In the rows, 128 means zero.
Rotation paths and how fast each direction turns (degrees each step):
Each turn is a multiple of 5 degrees from 10 to 175, or 0.
Each row of a path follows its step; steps can be skipped.
path 1
step 1: [127 141 135 130 123 134 129 123 113 133 146 143 138 136 108 140 137 142
 122 139 136 129 135 130 134 119 139 132 136 134 143 114 127 128 134 122
 131 131 120 118 136 136 135 123 136 136 124 141 128 117 124 135 125 132
 133 135 127 129 125 121 132 132 127 120 130 127 132 116 142]
step 2: [146 122 129 124 141 135 134 117 123 145 132 143 144 131 136 124 123 126
 139 143 136 133 115 133 118 120 129 127 134 139 136 124 131 134 135 129
 132 121 120 141 122 136 139 137 134 124 130 138 120 127 126 134 116 130
 121 125 123 113 117 123 131 130 125 121 132 141 118 127 124]
step 4: [133 118 139 123 131 115 122 120 126 127 131 133 133 131 134 134 138 136
 121 133 115 129 127 124 137 109 133 136 121 137 135 134 122 127 120 117
 139 132 134 117 132 121 123 124 114 114 122 115 126 128 126 144 140 121
 132 135 126 129 127 125 128 143 132 112 127 110 120 135 130]
step 6: [136 124 129 128 117 125 138 123 129 119 120 137 130 131 132 133 127 125
 116 141 118 120 114 134 117 122 119 125 145 133 128 133 122 117 130 134
 132 140 129 129 119 119 154 124 135 128 135 133 131 111 124 123 117 138
 130 125 120 138 137 130 121 115 123 113 132 138 132 135 130]
step 8: [129 132 120 117 121 128 128 119 134 139 128 149 123 129 122 137 114 130
 133 119 124 147 128 138 129 126 120 140 135 137 134 129 128 136 127 128
 136 124 126 118 137 114 119 129 129 129 124 137 128 137 112 134 127 131
 114 132 114 119 121 105 131 133 128 120 134 123 116 129 126]
step 9: [140 132 129 131 129 120 122 117 122 122 137 122 121 122 128 125 130 121
 124 134 112 135 115 138 116 120 130 135 132 119 114 111 130 133 144 129
 128 121 132 129 123 113 133 126 130 118 124 136 123 136 114 129 123 120
 122 113 133 123 130 120 124 134 121 129 150 127 116 125 142]
step 10: [126 119 131 120 126 118 144 131 120 121 125 134 129 134 144 113 147 133
 119 130 122 130 120 132 144 130 121 123 135 119 120 121 115 133 120 120
 133 131 137 133 119 114 133 124 134 117 131 130 125 115 136 139 131 116
 124 137 135 122 135 123 134 129 118 122 143 123 131 115 131]
step 11: [129 126 135 130 124 134 127 117 129 126 116 153 124 125 148 111 138 128
 145 129 120 133 140 120 117 141 119 125 138 131 133 136 127 121 122 108
 134 131 138 117 123 116 128 125 122 127 127 129 121 137 131 127 129 120
 118 135 124 135 135 134 122 133 130 128 121 126 129 132 133]
step 13: [128 119 126 134 126 135 126 132 117 123 130 129 128 147 122 133 134 143
 117 129 139 131 135 139 129 110 117 129 138 119 138 125 121 120 139 133
 126 123 116 119 128 109 138 118 131 135 117 132 121 140 127 135 118 125
 131 126 125 124 129 134 136 130 119 130 145 139 140 133 133]
Speeds:
[127 126 125 130 126 132 127 131 127 128 127 129 129 130 127 130 129 129
 126 127 129 131 130 131 125 130 129 130 128 125 129 126 131 129 131 127
 127 131 129 129 126 129 126 125 129 128 130 127 131 126 127 127 122 132
 131 130 126 127 126 128 128 129 127 126 128 127 125 130 126]
55
[127 128 132 129 126 127 125 127 129 128 131 126 127 131 127 130 127 126
 125 129 126 126 127 133 131 129 128 129 129 124 129 124 126 129 128 128
 131 126 127 128 127 128 129 130 126 125 127 125 127 125 129 122 130 131
 129 131 130 128 129 131 128 128 129 127 129 129 129 129 130]
120
path 2
step 1: [128 134 128 124 130 121 145 116 126 113 131 123 119 135 123 124 127 127
 130 128 121 124 131 123 110 120 129 142 131 133 124 121 119 135 124 127
 112 132 134 127 134 147 136 121 142 127 138 131 138 141 129 135 120 119
 109 126 119 123 128 123 129 125 134 125 115 119 117 118 129]
step 2: [129 130 135 128 129 133 135 135 135 132 129 131 119 130 129 135 121 145
 118 123 135 133 154 120 124 118 133 119 124 125 126 119 125 136 145 142
 137 135 127 124 120 115 129 131 129 133 133 117 141 128 141 127 132 113
 131 133 120 141 137 134 135 114 123 126 125 121 128 127 138]
step 3: [117 124 130 124 117 136 123 122 133 122 137 127 121 144 135 124 139 137
 127 137 125 116 134 132 131 127 124 108 130 129 120 119 128 115 124 130
 117 121 137 120 136 126 122 117 129 117 127 119 124 145 127 131 125 140
 116 126 123 117 137 141 121 114 115 137 131 138 123 121 132]
step 4: [104 120 126 121 122 129 133 124 128 121 128 112 131 137 138 127 132 123
 120 118 120 126 137 120 127 131 127 146 126 113 124 141 131 128 133 123
 127 136 119 121 127 118 125 125 136 128 129 127 134 122 120 125 123 116
 127 117 137 118 130 137 145 124 116 130 121 108 127 132 129]
step 7: [119 142 124 124 129 124 120 126 133 129 133 126 124 138 135 122 129 125
 122 123 135 118 118 118 134 126 123 124 112 136 132 137 121 126 135 111
 128 126 142 132 135 116 131 123 140 132 137 137 128 144 131 112 126 132
 118 129 118 119 140 130 137 145 133 121 113 121 122 129 131]
step 9: [126 125 136 124 126 117 127 140 122 113 117 123 120 119 131 133 130 139
 133 134 142 119 121 129 121 143 139 127 119 141 114 122 126 132 139 128
 127 124 136 127 122 114 127 116 122 125 133 113 125 139 131 125 121 143
 133 127 129 139 133 128 133 118 117 112 121 128 127 123 137]
step 10: [125 135 120 116 116 134 122 128 135 131 131 110 123 129 136 132 123 124
 128 144 135 118 127 137 132 126 135 127 126 120 135 144 134 119 141 124
 126 130 113 115 124 132 123 124 152 121 122 125 128 143 134 126 132 126
 134 134 129 130 130 132 124 120 126 132 116 137 117 132 113]
step 13: [124 144 128 128 128 129 134 137 128 117 131 121 128 132 147 134 134 136
 122 126 126 110 123 125 141 131 130 120 132 115 132 109 127 131 126 136
 132 130 134 128 135 133 142 126 128 127 122 123 118 133 151 122 133 138
 123 112 122 138 133 135 127 129 130 137 118 121 116 133 123]
step 14: [129 134 129 120 136 137 130 126 131 127 126 118 136 132 132 109 130 135
 128 129 129 133 125 128 139 120 119 120 131 124 122 148 137 133 142 134
 117 126 142 119 130 116 136 121 136 125 132 125 120 116 133 112 124 116
 130 135 135 113 136 120 132 126 118 143 127 121 130 116 128]
Speeds:
[131 128 129 126 126 126 129 125 129 126 128 129 125 126 128 128 126 131
 129 129 128 126 128 130 131 131 127 128 125 130 129 129 128 129 126 126
 128 128 129 131 127 133 131 125 127 126 131 129 126 127 125 127 128 131
 124 131 125 125 126 131 126 128 127 130 129 125 128 127 130]
175
[128 126 130 129 125 127 130 126 130 127 129 128 124 129 125 124 133 130
 129 126 125 130 131 123 125 129 125 126 131 126 126 130 129 123 128 130
 130 126 128 130 126 127 126 128 129 128 129 128 128 125 128 127 132 128
 125 128 128 130 128 129 128 130 128 128 127 127 125 127 129]
25
path 3
step 1: [125 134 135 133 135 129 140 126 138 118 119 124 135 127 122 135 128 129
 107 120 120 106 108 128 128 116 131 135 121 106 131 126 129 134 137 130
 129 120 139 124 133 128 123 125 138 119 124 119 137 142 128 124 127 114
 134 122 126 123 154 126 132 127 140 124 127 132 140 126 119]
step 3: [113 114 124 139 129 138 121 116 140 121 133 125 111 141 129 134 140 113
 127 131 128 119 129 129 135 121 127 121 116 121 119 133 128 118 132 132
 138 126 120 122 135 135 108 121 134 107 102 128 135 135 130 123 119 119
 117 130 137 132 140 132 136 121 127 123 129 126 128 124 132]
step 4: [138 115 141 135 140 119 126 132 141 137 129 128 133 131 115 135 128 115
 120 128 131 112 123 140 137 119 120 117 132 122 122 130 144 141 139 140
 119 122 126 137 132 145 134 147 143 113 129 117 133 134 122 135 137 131
 132 124 132 122 122 133 130 135 128 133 134 122 142 124 140]
step 8: [114 121 128 142 134 134 132 131 124 124 148 141 130 143 136 130 134 128
 138 120 111 127 108 133 127 135 120 121 120 123 129 147 123 117 143 127
 134 129 112 136 137 126 128 133 144 125 133 134 129 125 131 128 127 134
 128 141 122 134 130 123 126 109 134 121 145 128 138 123 137]
step 10: [125 122 122 134 143 122 120 128 127 112 127 142 141 125 128 142 137 116
 112 133 116 119 125 130 124 142 123 129 131 120 138 128 124 118 138 118
 130 140 123 138 127 138 146 145 133 113 124 139 132 137 120 128 140 125
 133 114 129 118 116 124 136 123 123 129 140 132 120 130 140]
step 12: [119 122 141 127 128 140 127 122 144 114 124 143 143 126 129 127 147 113
 124 120 129 121 117 139 139 117 127 123 128 108 136 128 137 145 123 123
 123 138 130 144 123 128 132 135 125 126 118 126 126 121 117 136 132 132
 122 117 128 122 133 126 119 139 142 132 130 128 137 117 139]
step 13: [126 127 136 134 127 120 138 117 129 129 130 131 139 123 138 121 141 137
 109 113 119 132 127 113 118 138 131 123 129 111 138 127 118 129 137 140
 134 122 116 114 129 142 132 132 133 115 128 134 129 118 122 120 137 128
 148 121 126 143 127 128 113 124 132 129 137 132 138 128 146]
step 14: [114 127 109 139 129 141 135 128 122 116 121 131 128 131 144 126 130 134
 133 117 114 129 125 136 140 114 131 119 120 108 124 130 129 130 122 121
 124 131 114 135 140 146 123 132 114 131 120 119 122 122 133 123 125 131
 120 112 136 139 127 134 129 114 126 133 142 110 133 122 133]
step 15: [113 125 128 133 131 114 123 123 138 117 124 138 124 138 125 125 115 130
 109 129 126 127 137 125 120 109 117 128 116 112 134 139 123 136 132 128
 129 124 133 138 120 134 121 140 137 112 131 142 136 123 118 128 137 129
 137 113 138 136 132 137 137 134 133 141 127 133 133 109 130]
Speeds:
[130 126 131 130 133 131 128 126 130 127 129 127 130 129 126 133 133 129
 127 130 130 131 127 127 127 132 127 131 129 127 128 123 126 127 128 128
 127 129 131 132 128 130 127 128 127 130 126 126 128 128 129 126 126 126
 129 130 127 128 129 126 130 127 129 127 125 127 127 127 128]
40
[127 128 128 132 127 125 130 125 127 126 130 127 126 128 128 129 126 131
 130 127 126 127 125 127 127 126 128 126 123 130 131 129 125 130 126 129
 125 132 129 129 131 129 127 126 126 130 132 127 129 125 129 125 130 125
 129 126 126 129 130 128 127 125 129 127 126 128 129 127 126]
55
[130 129 132 127 127 129 128 129 129 128 128 130 131 128 123 126 130 131
 132 125 129 126 126 126 130 127 128 126 128 130 128 131 128 127 132 129
 129 124 128 130 126 126 130 126 126 126 130 127 131 126 125 125 129 126
 126 131 125 127 129 128 127 127 130 130 127 125 129 127 131]
90
[130 127 130 127 128 130 129 127 130 133 130 128 126 126 127 125 128 126
 125 130 123 126 127 127 124 133 130 126 128 126 128 131 127 126 128 128
 128 125 127 128 127 128 131 131 126 130 129 130 128 126 130 125 131 127
 128 127 127 129 126 126 128 130 125 129 129 129 126 126 126]
130
[127 130 127 127 132 128 129 129 128 127 130 126 129 126 129 127 128 125
 130 127 127 130 127 127 128 127 125 131 129 127 131 132 130 130 127 125
 128 126 128 130 129 127 125 130 126 126 125 124 131 128 129 126 128 127
 126 128 128 128 130 133 125 131 123 127 124 130 129 127 127]
130
path 4
step 0: [137 123 141 122 121 119 122 112 128 121 130 143 112 135 118 130 120 142
 127 132 140 127 112 125 132 116 117 127 129 135 121 127 122 138 126 132
 118 129 125 124 133 127 129 125 114 126 138 122 121 141 119 123 133 124
 137 129 122 126 126 125 139 112 142 143 123 121 114 133 136]
step 1: [132 130 127 135 116 123 127 126 122 116 133 124 130 135 148 120 124 125
 133 126 122 146 120 140 126 133 126 129 130 137 121 123 118 123 133 128
 127 130 140 151 132 120 121 132 115 125 137 118 118 139 123 130 111 122
 127 129 126 124 119 119 121 139 130 133 141 143 138 134 117]
step 2: [128 125 123 120 128 122 132 131 135 141 128 122 121 130 135 111 142 135
 120 125 127 147 128 134 122 151 131 137 126 131 131 136 132 136 118 128
 133 141 138 127 118 126 146 126 127 147 139 135 143 139 128 123 132 133
 136 124 126 117 128 136 130 119 126 128 136 134 120 126 144]
step 4: [137 138 119 125 125 134 145 131 125 119 137 141 128 135 127 118 118 132
 145 136 135 130 108 132 124 129 141 141 128 126 135 115 137 125 141 140
 122 129 131 144 120 123 119 124 114 139 134 117 125 135 123 130 125 133
 141 135 132 142 129 131 131 138 128 128 126 135 124 123 125]
step 5: [129 129 119 124 125 130 136 135 122 146 126 132 120 126 161 135 136 135
 110 128 128 137 112 121 123 131 134 128 136 137 130 125 120 122 139 120
 121 129 127 133 122 134 138 126 131 130 133 130 122 132 113 131 120 135
 131 129 111 117 125 129 137 117 128 134 135 118 122 131 133]
step 7: [124 133 125 144 137 128 138 137 125 129 143 141 128 124 133 125 123 135
 139 131 147 130 141 139 117 130 128 133 128 145 138 122 137 123 121 147
 130 126 130 144 123 115 128 126 123 137 131 135 130 120 126 130 132 140
 127 141 137 118 130 125 130 122 121 111 123 129 120 137 125]
step 10: [119 131 137 140 134 131 126 138 120 131 133 117 122 118 144 126 131 117
 130 134 115 136 124 124 111 142 126 142 130 132 129 129 129 121 114 129
 134 143 139 138 127 114 138 134 116 138 131 126 120 133 135 124 120 132
 126 135 145 122 123 121 130 127 115 117 134 129 130 121 138]
step 14: [141 121 134 128 129 133 125 130 120 132 125 125 117 126 133 137 135 123
 122 156 129 131 126 121 128 137 119 124 130 132 127 121 108 128 133 121
 129 134 128 116 137 131 143 121 121 132 136 139 135 124 130 132 134 127
 122 129 129 110 132 135 124 127 138 127 127 103 130 127 146]
step 15: [130 124 146 134 134 131 127 131 134 108 149 121 132 138 119 137 130 124
 145 130 132 130 139 137 125 136 123 125 130 138 134 125 133 114 132 149
 122 119 129 128 125 120 130 126 131 137 129 111 120 118 130 121 120 125
 124 130 138 115 119 123 127 127 139 128 131 116 128 133 118]
Speeds:
[128 131 127 124 126 129 128 130 130 130 125 130 131 126 123 127 125 129
 132 125 127 126 130 130 131 131 130 127 131 128 130 126 128 129 125 130
 130 126 128 129 126 128 127 126 126 126 127 130 131 126 126 132 129 130
 124 128 128 128 126 130 129 125 127 129 126 130 128 129 130]
80
[128 124 128 132 131 131 123 131 130 130 128 129 129 129 129 124 129 128
 130 128 128 129 125 127 128 129 130 127 127 125 127 125 131 129 123 128
 127 126 130 128 130 128 127 129 125 128 127 125 126 127 128 131 129 131
 130 131 125 127 128 129 126 130 126 127 128 128 129 130 126]
125
[131 130 132 126 129 131 126 128 126 126 126 128 133 129 131 128 125 129
 126 128 124 126 126 130 128 129 128 128 129 130 126 129 129 126 125 128
 127 128 131 128 128 129 127 131 132 127 126 126 129 129 126 129 127 130
 129 128 132 126 130 130 128 128 130 127 128 128 132 123 127]
160
[126 128 132 127 129 131 127 126 129 129 131 129 130 129 132 131 130 127
 125 127 128 127 128 125 132 126 126 130 124 126 129 130 129 130 126 126
 125 130 128 128 127 129 126 128 126 126 127 129 126 129 129 127 129 129
 128 128 128 126 124 132 131 125 127 130 126 130 126 131 131]
135
path 5
step 3: [132 125 126 132 138 125 119 140 124 130 129 129 142 125 127 118 126 142
 127 131 131 116 131 121 125 133 130 126 136 130 140 126 131 123 120 113
 128 150 141 124 138 123 111 141 125 136 125 136 123 128 128 132 133 128
 139 128 121 111 107 133 133 125 124 128 138 118 125 129 132]
step 4: [144 121 130 120 129 138 119 128 130 117 131 131 134 125 118 136 139 117
 135 125 128 125 114 126 128 140 111 141 131 135 124 122 130 132 106 130
 132 138 119 136 128 119 124 128 115 132 136 123 130 126 139 124 122 117
 132 146 140 133 127 127 131 112 126 133 116 131 129 125 131]
step 5: [128 138 145 119 138 120 112 133 117 147 130 125 129 118 126 138 133 137
 136 128 120 132 119 130 119 128 129 131 122 145 141 147 133 120 130 128
 133 132 125 124 133 130 128 121 128 132 132 130 130 135 126 125 124 128
 128 116 138 112 113 133 128 122 113 129 135 127 126 136 131]
step 9: [141 117 132 125 122 138 140 118 124 121 129 129 121 127 135 134 136 129
 138 127 130 147 129 127 126 140 135 125 110 113 131 119 134 134 124 122
 121 119 119 123 124 141 132 128 141 136 128 133 124 123 111 125 130 118
 124 123 123 124 128 136 127 120 129 120 134 105 127 131 135]
step 10: [140 128 125 136 128 119 122 137 127 125 117 130 112 125 127 128 111 131
 120 141 122 121 130 135 127 112 115 136 126 134 134 126 133 129 133 129
 119 118 125 129 126 134 138 133 142 135 143 123 123 123 136 133 121 131
 145 118 126 133 140 132 138 130 134 118 120 111 132 128 117]
step 12: [137 125 123 126 125 124 135 131 128 127 126 128 108 135 129 117 130 131
 127 131 129 130 125 125 118 121 126 141 133 125 137 121 134 125 128 116
 131 118 140 129 108 136 120 140 135 129 130 134 125 129 134 129 140 132
 140 117 123 130 143 140 118 109 120 138 117 138 132 141 123]
step 13: [119 123 128 126 121 118 120 135 133 131 134 125 118 135 116 128 119 123
 136 110 124 114 128 146 127 130 130 132 134 114 128 126 132 119 136 134
 131 129 125 136 118 129 125 119 132 134 133 125 129 127 133 126 130 127
 111 118 117 135 118 135 135 123 132 118 112 128 111 109 125]
step 14: [128 126 129 130 127 121 134 126 122 141 124 139 127 132 134 125 123 123
 123 120 131 115 118 131 132 129 135 133 124 130 121 124 144 132 127 134
 131 126 142 120 123 129 109 134 133 128  98 129 151 128 126 127 127 132
 140 130 125 119 132 143 117 128 125 123 118 132 130 135 124]
step 15: [131 131 141 126 112 129 122 134 134 122 126 128 118 147 116 134 127 123
 122 131 133 127 117 136 117 133 132 125 131 127 114 120 134 128 134 124
 122 132 141 140 127 129 132 136 116 120 121 131 130 132 131 126 128 120
 128 108 138 144 124 127 134 133 126 138 125 137 128 107 139]
Speeds:
[131 129 126 127 127 129 126 127 130 127 131 129 128 131 128 131 132 127
 129 131 128 129 127 126 129 126 131 128 126 129 126 125 128 129 127 129
 128 129 129 130 127 127 127 127 131 128 125 127 128 131 131 123 127 129
 128 129 125 128 134 127 129 127 123 129 127 126 129 131 130]
140
[125 125 126 130 129 126 132 131 125 130 129 129 128 129 129 128 130 131
 130 128 129 127 129 130 128 128 130 130 131 127 129 126 124 129 125 131
 130 128 130 131 126 130 130 132 130 130 128 131 125 129 129 129 128 129
 125 131 126 128 127 125 126 127 127 124 128 132 127 128 130]
70
